One turn sends every row of this set to another row. A few are shown first. Where does it send the rows asked after them?
Raz: [ 1.94 -4.44  2.27 -0.37 -2.69 -0.46  3.64  1.94  0.88 -2.45  2.92  1.38]
bofu: [ 1.54 -3.14  3.52 -1.98  0.58 -1.38 -0.57  2.73  0.94 -0.16  1.43 -2.55]
Dad: [ 1.56 -2.40  4.74 -2.19 -0.30 -0.91 -0.32  1.28 -2.84 -0.90  1.75 -1.10]
Getud: [ 0.68 -2.62  0.01 -2.36 -2.87 -1.51  3.40  1.03 -1.04 -1.65  3.62  1.53]
Tezi: [ 0.29 -2.91  0.00 -0.37  0.27 -1.84  0.15  0.12 -2.88 -2.08  0.64  0.06]
Fizu: [ 1.76 -2.22  3.32 -1.81  1.53 -0.66 -0.64  3.44  0.36  0.91  0.95 -1.33]
faf: [ 1.64 -3.02  1.51 -1.59 -0.36 -1.22  4.47  2.71  0.40 -0.74  1.97  3.61]
Bidot: [ 0.49 -3.65  1.94 -2.55 -1.80 -1.97  2.14  2.19  2.32 -3.14  1.58  2.82]
Gup: [-0.70 -3.39 -0.16 -2.21 -2.38 -1.56  3.46  2.26  0.48 -0.86  2.85  1.47]
paf: [ 1.08 -2.81  3.67 -0.81  0.43 -0.94 -0.48  3.45  2.20 -0.20  1.96 -1.32]
kedi: [ 0.35 -1.03  4.98 -3.02 -0.61 -1.54  0.18  0.80 -1.72 -1.65  1.88  0.19]
puzal: [ 3.35 -1.52  1.91 -1.02 -1.15  1.63 -0.55  3.36 -0.25 -0.02 -0.34 -0.19]
gizu: [ 4.52 -1.95  0.76 -1.31 -1.29 -3.11 -1.38  2.09 -1.67 -0.02  0.68  0.39]
mafeg: [ 0.82 -2.24  1.21 -2.42  0.46 -2.00  2.00  1.11  1.51 -2.96  3.47  2.54]
pabor: [ 0.94 -4.09 -0.25 -1.58 -0.93 -1.19  3.68  2.87  0.52 -0.59  0.79  3.08]
lumo: [ 2.66 -1.73  1.07 -1.57 -2.28  0.47 -1.20  3.86 -0.74  0.58  0.02 -0.82]
mabi: [ 3.30 -1.63  1.66 -0.53 -2.22  0.96  0.18  4.85 -0.46 -0.36 -0.09  0.71]
Rofus: [ 3.78 -2.63  1.24 -1.70 -2.10 -3.16 -0.80  2.44 -1.37  1.60  0.34  0.94]
nudat: [ 3.74 -2.83  0.36 -1.21 -1.89 -4.25  0.72  2.70 -1.65  0.60  0.37  0.92]
vames: [ 1.37 -3.54 -0.02 -0.06  0.26 -1.76 -1.28  1.19 -3.14 -1.08  1.22 -0.06]
penaf: [ 1.06 -1.64  4.03 -3.45 -0.10 -1.45 -0.55  1.69 -3.04 -1.71  1.31  0.10]
fari: [ 0.03 -4.11  2.57 -2.38 -2.66 -0.03  2.01  2.55  1.96 -3.05  2.08  1.68]
bub: [ 0.99 -3.86  1.45 -1.11  0.03 -2.05 -1.65  0.98 -2.77 -1.59 -0.35  0.21]
zezir: [ 1.54 -1.29  0.44 -1.96 -1.14 -1.17  2.68  1.63  0.80 -3.20  4.01  2.16]
Leno: [ 3.67 -3.66  2.37 -0.72 -1.74 -0.75  3.68  2.88  1.32 -1.54  3.27  2.01]

paf moves to Tezi
faf moves to Bidot
Now find these:
Leno moves to mafeg
penaf moves to Rofus
Fizu moves to bub

One turn sends every row of this set to another row. A few are shown first. Where does it send the rows asked after them?
vuru: [ 1.15  1.90  0.44 -4.04  1.49 -0.62 -0.09  1.63 -1.79  1.47  0.72  1.61]
votu: [-1.87  0.73 -0.90 -1.09 -0.60  1.14  0.73 -1.35 -2.47  1.99 -1.02  1.48]
dob: [-0.64 -0.67  0.03  1.42  0.24  0.33 -0.93  0.34  0.83 -0.84 -1.69 -2.34]
Bal: [-1.43 -0.39 -1.06  1.35  0.44 -0.08  0.25 -0.56 -2.17  2.17  0.70  0.75]
tapi: [ 3.28  1.98 -1.12 -1.46 -1.19 -1.89  0.47  2.09 -0.83  3.16  0.30  0.69]
dofu: [ 3.73  2.06  1.14 -2.83  0.54  0.01  1.10  0.90 -0.20 -0.58 -0.59  0.37]
pefit: [ 3.06  1.23  1.02 -0.75 -0.75 -2.91 -1.94  0.96  1.30  0.59 -2.24  0.16]
nafod: [-1.48  0.34 -1.53  1.92 -0.37 -0.45 -1.80 -0.84  0.81  0.05 -0.58  0.03]
remu: [-1.45  0.18 -0.59  1.74  0.34 -0.21 -0.88 -1.25 -2.22 -0.04 -0.56 -1.28]
patin: [ 3.42  0.81  0.28 -1.03 -1.63 -1.34 -0.97  1.78  2.08  2.62 -1.02  0.07]
rulen: [ 1.29 -0.40 -1.04 -2.03 -2.28 -1.57  0.13  2.21  1.03  0.67 -1.14 -2.70]
Sen: [-1.69 -1.18 -0.74  0.97 -0.21 -0.65  0.57 -0.90 -1.71  0.77  1.26  0.27]
Vivap: [-0.15  0.48 -0.67 -1.01 -3.14 -1.44 -0.36  0.81  2.11  0.61 -1.06 -2.31]
Gifir: [-1.30 -1.07 -0.28 -0.66 -1.53 -3.26 -2.33 -0.22  0.67  0.45 -0.93 -0.12]
Femi: [-0.03  1.18  0.31 -1.59 -1.55 -2.03 -1.87  1.55  2.69 -0.21 -1.06 -1.71]
luviz: [ 0.53  2.64 -0.33 -2.69  1.45 -0.17 -0.42 -0.02 -1.78  1.04  1.20  2.67]
zafip: [-1.33  2.17  0.89 -1.54  0.71  0.07  2.35 -0.39 -2.62  1.26 -0.99  1.09]
baseb: [-2.16  1.59  1.79 -0.23  0.57  1.00 -0.38 -1.44 -1.02  0.80 -1.55  1.10]
zod: [-1.09 -0.30 -1.54  0.97  0.32  0.89 -0.77 -0.94 -0.07 -1.22 -1.32 -0.96]
kodil: [-0.90  1.32  0.85 -0.45  0.95  1.23  0.26 -1.08 -2.56  2.01 -2.13  1.61]
zor: [ 0.19  1.32  0.48 -2.94 -0.44  1.19  2.79  0.28 -2.20  1.74  0.47  0.17]
rifak: [-0.15 -0.85 -0.72 -1.36 -2.32 -1.19 -2.57 -0.31  1.16  0.15 -0.70 -2.20]
Vatar: [-1.86 -0.54 -1.56  1.79  0.58 -1.42 -0.13 -0.63 -0.79  1.85  0.32  0.48]
fisa: [ 2.39  2.04 -0.04 -2.95  1.70 -0.68  1.36  2.14  0.13  0.72  0.43  1.76]
bufu: [ 3.59  1.71  0.21 -2.50  1.38  1.29  1.12  0.93 -0.49  0.33  0.37 -0.58]
Bim: [ 3.30  2.29  1.48 -1.40 -0.31 -1.11  0.15  3.05  0.08  2.30 -1.00 -1.06]
Subim: [ 2.00  1.84  1.07 -0.59 -1.43 -2.14 -1.73  0.88  1.79  1.33 -3.02 -0.65]
gurug: [ 3.99  2.36  0.43 -2.03  0.93  0.18  0.64  1.96  0.29 -0.17 -0.08 -0.65]
Sefa: [ 3.22  2.50  1.54 -1.15 -0.73 -1.78 -1.42  0.65  0.88  1.59 -2.49 -1.13]
bosi: [ 1.78  1.28 -0.62 -3.03  1.61  0.89  1.01  1.58 -2.78  1.12  0.52  0.67]
fel: [-1.93 -0.51 -1.26 -1.04 -0.48 -2.30 -2.70 -0.37  0.80 -0.18 -0.76 -0.11]
gerud: [-1.10  0.47 -0.67 -1.57 -0.37 -3.34 -2.65 -0.08  1.34 -0.06 -1.22 -0.82]
pezo: [-0.85  0.39 -0.13 -2.14 -0.33  1.31  2.90 -0.60 -1.58  2.29  0.37  0.48]
lor: [ 0.57  0.98  0.97 -1.42 -0.35  1.22  3.13 -0.58 -2.23  1.15  0.39  0.67]
dev: [ 3.15  1.90 -0.09 -0.53 -0.70 -2.26 -0.44  2.97  0.63  2.43  0.84 -0.47]

patin moves to zafip
gerud moves to bufu
Now find these:
dev moves to kodil
luviz moves to dob
Sen moves to pefit
gurug moves to Bal
nafod moves to Bim

